In the data rows, the value 50 means zero.
Here is a table of points, one per row:
[54 68 45 41 41 19 62 98 61 51 56 44 61 38 40 53 29 56 48 62 62 65 36 14 62 49 44 44 73 52 37 40 54
 26 44 32 69 46 54 56 46 30 69 57 39 41 44 40 56 60 49 60 35 45 52 64 54 51]
[63 28 63 42 42 34 64 46 61 58 76 53 45 73 57 76 41 60 39 55 45 24 55 58 55 45 50 68 66 30 33 55 38
 53 84 51 58 58 32 51 49 72 54 83 62 54 63 49 50 42 48 65 57 32 56 60 27 53]
[16 45 45 8 43 38 56 36 57 62 53 44 30 38 39 46 44 42 46 37 47 79 35 43 64 50 56 44 55 45 51 40 42
 58 44 33 49 59 45 40 33 58 39 46 53 60 51 73 70 54 49 68 70 58 27 5 37 50]
[72 42 50 58 73 40 33 54 65 57 46 64 34 50 46 48 53 23 61 61 66 84 36 42 37 59 60 71 66 60 41 62 64
 47 62 63 33 44 48 34 49 55 45 69 31 47 41 54 57 44 83 12 60 47 40 54 32 56]
[46 49 65 29 35 42 48 52 29 33 47 58 46 68 50 29 42 48 54 54 61 62 40 57 46 65 40 65 33 60 38 56 49
 40 51 41 48 50 66 78 67 57 51 20 27 31 60 49 39 12 48 77 57 47 41 60 23 53]
[50 44 41 49 53 45 54 44 37 76 68 54 45 66 57 2 58 51 64 56 53 39 71 37 43 50 42 67 37 69 34 64 49
 44 34 61 51 78 53 41 30 60 71 49 56 31 54 46 30 99 46 55 47 47 52 42 49 53]
[70 63 37 56 70 42 44 59 63 71 44 62 36 37 57 62 29 68 48 51 50 38 11 53 63 63 39 55 34 30 50 54 71
 60 50 69 38 73 37 56 42 47 31 30 53 45 52 36 46 52 53 75 69 73 67 51 60 50]
[40 75 68 54 66 64 40 10 77 51 33 38 51 77 72 53 41 52 38 48 41 57 52 37 64 58 55 55 65 59 69 45 59
 45 49 40 41 73 35 59 39 54 52 54 31 30 61 49 59 46 28 45 20 55 36 65 53 45]
[28 51 55 52 45 34 59 42 38 45 46 44 35 33 87 95 50 68 41 20 59 47 54 49 43 54 54 53 55 67 60 60 36
 40 31 77 60 42 66 45 38 42 64 43 42 56 59 31 30 63 56 36 68 54 33 64 37 46]
[55 54 43 48 49 42 67 50 47 60 56 89 47 40 62 45 51 69 48 55 33 43 53 90 57 67 52 19 45 61 49 52 66
 34 38 9 52 57 55 42 55 66 31 47 40 59 54 40 67 58 49 22 33 50 50 60 41 52]
[61 34 56 37 63 40 67 65 70 28 55 43 64 58 77 29 55 53 58 50 51 28 32 52 63 55 51 33 47 51 57 29 25
 42 21 65 11 42 41 54 60 61 71 46 59 45 41 68 58 43 56 35 56 50 41 46 58 43]
[49 57 67 56 21 55 35 53 52 52 52 44 66 36 76 54 60 31 59 82 40 58 55 46 56 51 76 40 67 59 47 53 48
 54 66 62 62 47 61 52 52 90 43 32 67 41 70 26 61 50 73 60 61 47 64 34 75 40]
[46 61 73 31 45 84 49 81 60 56 60 58 63 43 33 41 39 49 0 43 48 42 56 69 47 53 63 85 52 44 55 43 54
 67 50 52 38 26 50 55 40 39 51 41 57 40 58 36 42 65 59 34 40 50 45 33 45 49]
[35 52 37 44 83 65 40 37 55 56 58 74 49 49 40 43 49 48 48 43 59 62 72 46 54 63 46 53 72 44 45 24 55
 45 34 46 50 51 69 63 51 53 59 58 69 79 55 48 29 38 61 64 68 36 65 75 54 18]
[46 48 52 13 64 43 41 68 56 34 53 29 55 57 37 62 62 27 52 39 42 69 60 65 58 58 51 23 26 39 59 48 47
 53 53 65 63 54 42 45 38 65 47 46 42 44 53 60 41 62 38 36 51 50 93 78 43 75]
[72 46 56 53 42 44 70 34 48 51 36 47 37 39 45 38 40 48 39 53 63 81 39 65 74 42 48 36 27 56 42 42 42
 68 74 55 54 53 48 47 54 47 71 64 50 65 58 45 2 46 48 42 26 51 45 40 76 37]
[50 47 62 65 61 36 54 59 42 57 17 50 43 50 32 22 57 40 51 64 51 45 60 69 63 60 61 36 80 29 73 65 50
 54 50 67 78 55 36 52 57 45 55 33 74 55 38 53 54 55 46 57 51 48 16 68 33 48]
[46 47 32 44 47 90 67 64 50 16 22 65 40 31 73 40 44 52 47 68 42 39 55 26 40 50 59 57 36 54 60 61 33
 58 72 46 60 72 50 42 22 44 54 53 52 61 40 62 56 37 72 55 36 55 65 58 36 50]
[49 60 66 57 37 59 72 10 58 41 51 39 53 39 35 41 46 70 38 91 58 59 47 47 46 56 35 55 33 37 50 53 58
 20 47 66 47 15 49 38 36 48 45 47 48 65 43 58 66 59 47 55 68 35 56 69 55 61]
[66 50 43 64 48 49 45 51 44 66 43 29 46 68 51 58 37 28 44 47 69 30 51 49 27 63 84 50 18 42 43 8 44
 42 45 32 65 35 59 43 48 64 48 51 47 53 35 58 59 55 50 57 46 74 41 61 48 30]
[52 36 51 57 46 72 27 55 35 50 48 60 58 21 65 60 42 58 60 34 39 57 46 52 48 70 65 45 53 29 16 74 50
 58 55 42 49 30 46 58 52 42 69 54 50 26 69 95 57 67 35 54 48 34 42 58 62 39]
[68 43 43 51 53 63 62 48 53 54 64 60 57 59 46 65 55 52 48 50 67 53 64 27 63 54 42 44 54 59 33 64 60
 74 50 76 57 42 65 77 47 62 54 40 44 81 39 56 81 43 20 43 32 81 43 38 48 59]
[66 43 39 42 49 35 38 30 39 26 55 65 59 41 59 47 62 24 35 62 60 25 49 43 39 32 54 50 76 35 49 30 60
 37 62 43 50 58 33 49 47 33 38 23 20 65 60 62 24 61 31 42 51 48 46 37 58 55]
[56 69 66 66 24 38 47 47 73 37 68 37 51 26 38 49 23 59 76 41 58 47 72 56 40 36 55 53 58 44 65 52 61
 82 30 40 30 75 62 44 65 58 48 45 46 57 47 76 39 58 62 54 44 56 54 62 40 56]
[28 30 55 51 54 54 36 62 44 50 58 37 60 65 68 38 69 68 37 49 79 49 52 70 65 55 55 54 50 53 61 57 76
 60 57 33 54 64 48 39 56 40 66 63 23 64 30 51 63 42 62 64 65 53 50 53 87 66]
[27 69 55 54 66 45 51 41 41 36 71 64 68 54 43 52 57 46 71 55 64 38 0 49 51 56 53 58 37 68 64 48 49
 81 62 54 77 49 50 51 56 45 30 56 59 46 38 49 57 63 40 43 41 21 51 49 48 28]
[46 17 55 47 66 52 45 41 45 57 61 52 41 38 10 78 39 41 59 52 46 37 54 52 53 45 45 55 37 64 57 48 35
 38 69 46 32 74 60 36 54 35 70 17 54 42 54 38 79 48 60 46 39 43 38 68 73 49]
[15 54 52 54 34 33 57 63 47 75 60 58 62 63 55 48 31 12 59 60 37 38 49 45 31 64 39 40 42 47 65 76 62
 48 49 55 34 35 37 42 43 34 51 62 59 71 68 59 37 20 45 47 39 61 51 59 67 52]
[61 44 34 64 45 60 58 37 39 56 57 49 46 58 24 38 44 56 31 33 49 39 47 13 51 53 58 30 50 39 87 65 49
 62 43 41 70 38 35 54 65 62 61 52 28 33 71 43 52 42 72 37 69 46 67 37 48 51]
[40 42 34 69 43 43 44 53 61 53 55 62 19 54 60 53 51 47 59 48 21 58 59 44 73 20 73 56 36 56 54 45 66
 52 51 42 38 19 33 66 44 48 63 32 53 48 12 43 40 46 33 53 52 27 57 52 44 56]
[46 35 31 56 56 48 54 64 41 59 17 38 90 58 42 72 39 63 46 52 57 44 67 43 78 47 37 70 52 68 52 61 53
 40 44 44 42 46 59 24 55 71 18 44 54 41 46 69 22 44 38 42 52 33 54 33 50 37]
[56 56 58 40 48 38 43 57 51 47 35 47 54 44 51 52 66 48 30 59 45 51 61 45 31 2 36 51 16 53 33 62 68
 64 30 47 56 68 35 57 58 45 53 61 61 52 62 45 76 38 41 35 74 42 41 57 46 11]
[45 72 16 60 43 44 50 41 58 45 41 42 37 69 56 64 60 36 53 55 89 51 57 83 61 44 36 50 55 35 49 64 39
 48 48 44 42 39 49 62 48 32 64 44 59 40 62 52 75 56 72 51 30 42 78 26 40 39]
[47 77 39 42 41 64 30 43 67 56 52 41 41 61 48 51 57 52 36 42 42 27 35 49 37 46 27 28 53 50 28 54 53
 42 64 43 62 56 78 56 52 55 57 44 74 43 29 66 30 41 63 25 62 40 26 50 60 83]
[52 48 40 40 50 40 43 33 43 29 66 58 57 40 51 58 50 67 47 50 60 66 68 44 39 64 72 64 44 46 55 50 57
 29 36 56 59 58 36 37 70 36 43 65 96 21 35 43 43 32 40 44 42 79 50 34 53 68]
[59 67 55 49 52 87 48 66 5 45 52 26 24 57 41 73 52 50 68 68 44 42 40 50 58 56 58 54 59 69 45 43 56
 46 23 45 38 61 27 49 60 52 55 63 61 74 66 42 40 53 42 50 53 38 44 39 41 73]
[58 48 87 31 82 51 25 53 58 65 49 50 34 48 61 46 42 71 63 68 54 41 59 44 35 30 44 19 53 54 67 65 37
 41 65 44 51 27 70 43 61 36 47 55 44 57 45 44 43 48 41 60 40 55 71 21 34 41]
[55 75 52 38 47 36 60 56 40 49 18 64 63 63 34 53 79 81 95 36 54 51 62 41 33 48 59 67 51 32 52 39 42
 63 70 37 26 37 52 48 38 55 59 50 52 51 63 32 53 53 41 42 66 58 42 48 67 64]
[53 42 48 45 46 67 66 50 66 78 68 29 55 41 55 44 74 68 90 43 37 53 59 58 50 48 42 62 51 50 46 25 52
 52 50 62 79 46 32 61 51 25 27 36 36 48 59 62 43 28 72 42 41 47 42 50 46 43]
[63 43 43 43 46 23 43 32 38 43 34 40 50 59 45 45 62 52 40 52 0 41 38 53 56 58 59 76 57 49 44 47 57
 67 26 62 56 43 97 40 55 32 51 65 45 55 53 49 59 51 59 58 34 55 67 44 52 54]
[58 51 29 36 38 76 60 55 65 46 55 56 34 59 52 50 68 36 50 37 59 54 53 49 42 32 44 35 56 51 54 57 50
 58 42 64 39 31 57 18 73 54 23 61 41 31 52 34 50 57 38 88 41 48 24 75 59 48]
[32 30 55 88 50 48 56 60 27 50 48 52 52 74 61 46 40 70 26 55 44 77 44 42 29 36 39 22 62 51 40 9 51
 70 67 59 34 55 56 47 54 36 36 48 65 39 65 59 62 60 55 48 52 52 60 52 37 68]
[63 49 67 69 40 51 69 55 44 61 54 40 33 20 48 45 89 33 35 26 56 52 41 53 32 61 34 58 68 61 66 45 53
 35 56 39 40 62 59 64 44 57 42 56 60 38 34 60 55 39 16 52 54 50 82 48 60 40]
[62 67 56 56 48 53 38 45 24 44 57 47 72 53 55 20 27 46 52 0 39 53 43 53 71 17 53 54 55 53 39 62 35
 20 68 60 51 47 40 42 47 50 35 53 61 72 45 40 70 47 63 49 48 59 56 60 47 50]
[48 16 54 50 47 65 49 34 58 47 23 50 80 33 46 56 36 26 70 35 57 46 46 56 37 46 26 42 46 41 50 42 67
 47 32 41 55 49 50 81 40 58 50 70 52 46 39 18 46 61 61 62 41 43 45 40 41 76]
[45 60 32 63 56 42 36 49 51 59 53 48 56 40 47 48 42 50 35 66 38 60 63 62 34 59 41 55 52 54 42 57 0
 63 43 49 48 57 33 67 63 49 34 60 17 55 25 37 50 49 41 51 60 48 49 49 62 60]
[35 48 54 87 52 57 50 68 67 10 62 51 49 66 20 61 69 55 62 48 25 51 51 59 50 57 43 47 41 50 43 58 54
 20 57 49 54 54 53 48 46 50 57 61 39 51 56 46 33 61 48 57 60 86 34 24 43 26]
Along one direction, these points spread out more than along any other. How far along it is each point below, from 0 to 99? 50 is the average, and the first point above lies past it. One standard deviation of the points above along it is 16.
[63 49 67 69 40 51 69 55 44 61 54 40 33 20 48 45 89 33 35 26 56 52 41 53 32 61 34 58 68 61 66 45 53
 35 56 39 40 62 59 64 44 57 42 56 60 38 34 60 55 39 16 52 54 50 82 48 60 40] 54
[63 43 43 43 46 23 43 32 38 43 34 40 50 59 45 45 62 52 40 52 0 41 38 53 56 58 59 76 57 49 44 47 57
 67 26 62 56 43 97 40 55 32 51 65 45 55 53 49 59 51 59 58 34 55 67 44 52 54] 34
[61 44 34 64 45 60 58 37 39 56 57 49 46 58 24 38 44 56 31 33 49 39 47 13 51 53 58 30 50 39 87 65 49
 62 43 41 70 38 35 54 65 62 61 52 28 33 71 43 52 42 72 37 69 46 67 37 48 51] 62
[28 30 55 51 54 54 36 62 44 50 58 37 60 65 68 38 69 68 37 49 79 49 52 70 65 55 55 54 50 53 61 57 76
 60 57 33 54 64 48 39 56 40 66 63 23 64 30 51 63 42 62 64 65 53 50 53 87 66] 63
[16 45 45 8 43 38 56 36 57 62 53 44 30 38 39 46 44 42 46 37 47 79 35 43 64 50 56 44 55 45 51 40 42
 58 44 33 49 59 45 40 33 58 39 46 53 60 51 73 70 54 49 68 70 58 27 5 37 50] 55
[58 48 87 31 82 51 25 53 58 65 49 50 34 48 61 46 42 71 63 68 54 41 59 44 35 30 44 19 53 54 67 65 37
 41 65 44 51 27 70 43 61 36 47 55 44 57 45 44 43 48 41 60 40 55 71 21 34 41] 66
[50 47 62 65 61 36 54 59 42 57 17 50 43 50 32 22 57 40 51 64 51 45 60 69 63 60 61 36 80 29 73 65 50
 54 50 67 78 55 36 52 57 45 55 33 74 55 38 53 54 55 46 57 51 48 16 68 33 48] 63
[68 43 43 51 53 63 62 48 53 54 64 60 57 59 46 65 55 52 48 50 67 53 64 27 63 54 42 44 54 59 33 64 60
 74 50 76 57 42 65 77 47 62 54 40 44 81 39 56 81 43 20 43 32 81 43 38 48 59] 58
[52 48 40 40 50 40 43 33 43 29 66 58 57 40 51 58 50 67 47 50 60 66 68 44 39 64 72 64 44 46 55 50 57
 29 36 56 59 58 36 37 70 36 43 65 96 21 35 43 43 32 40 44 42 79 50 34 53 68] 16
[56 56 58 40 48 38 43 57 51 47 35 47 54 44 51 52 66 48 30 59 45 51 61 45 31 2 36 51 16 53 33 62 68
 64 30 47 56 68 35 57 58 45 53 61 61 52 62 45 76 38 41 35 74 42 41 57 46 11] 54
[56 69 66 66 24 38 47 47 73 37 68 37 51 26 38 49 23 59 76 41 58 47 72 56 40 36 55 53 58 44 65 52 61
 82 30 40 30 75 62 44 65 58 48 45 46 57 47 76 39 58 62 54 44 56 54 62 40 56] 42
[49 60 66 57 37 59 72 10 58 41 51 39 53 39 35 41 46 70 38 91 58 59 47 47 46 56 35 55 33 37 50 53 58
 20 47 66 47 15 49 38 36 48 45 47 48 65 43 58 66 59 47 55 68 35 56 69 55 61] 65
[35 48 54 87 52 57 50 68 67 10 62 51 49 66 20 61 69 55 62 48 25 51 51 59 50 57 43 47 41 50 43 58 54
 20 57 49 54 54 53 48 46 50 57 61 39 51 56 46 33 61 48 57 60 86 34 24 43 26] 14
[70 63 37 56 70 42 44 59 63 71 44 62 36 37 57 62 29 68 48 51 50 38 11 53 63 63 39 55 34 30 50 54 71
 60 50 69 38 73 37 56 42 47 31 30 53 45 52 36 46 52 53 75 69 73 67 51 60 50] 63
[40 75 68 54 66 64 40 10 77 51 33 38 51 77 72 53 41 52 38 48 41 57 52 37 64 58 55 55 65 59 69 45 59
 45 49 40 41 73 35 59 39 54 52 54 31 30 61 49 59 46 28 45 20 55 36 65 53 45] 63
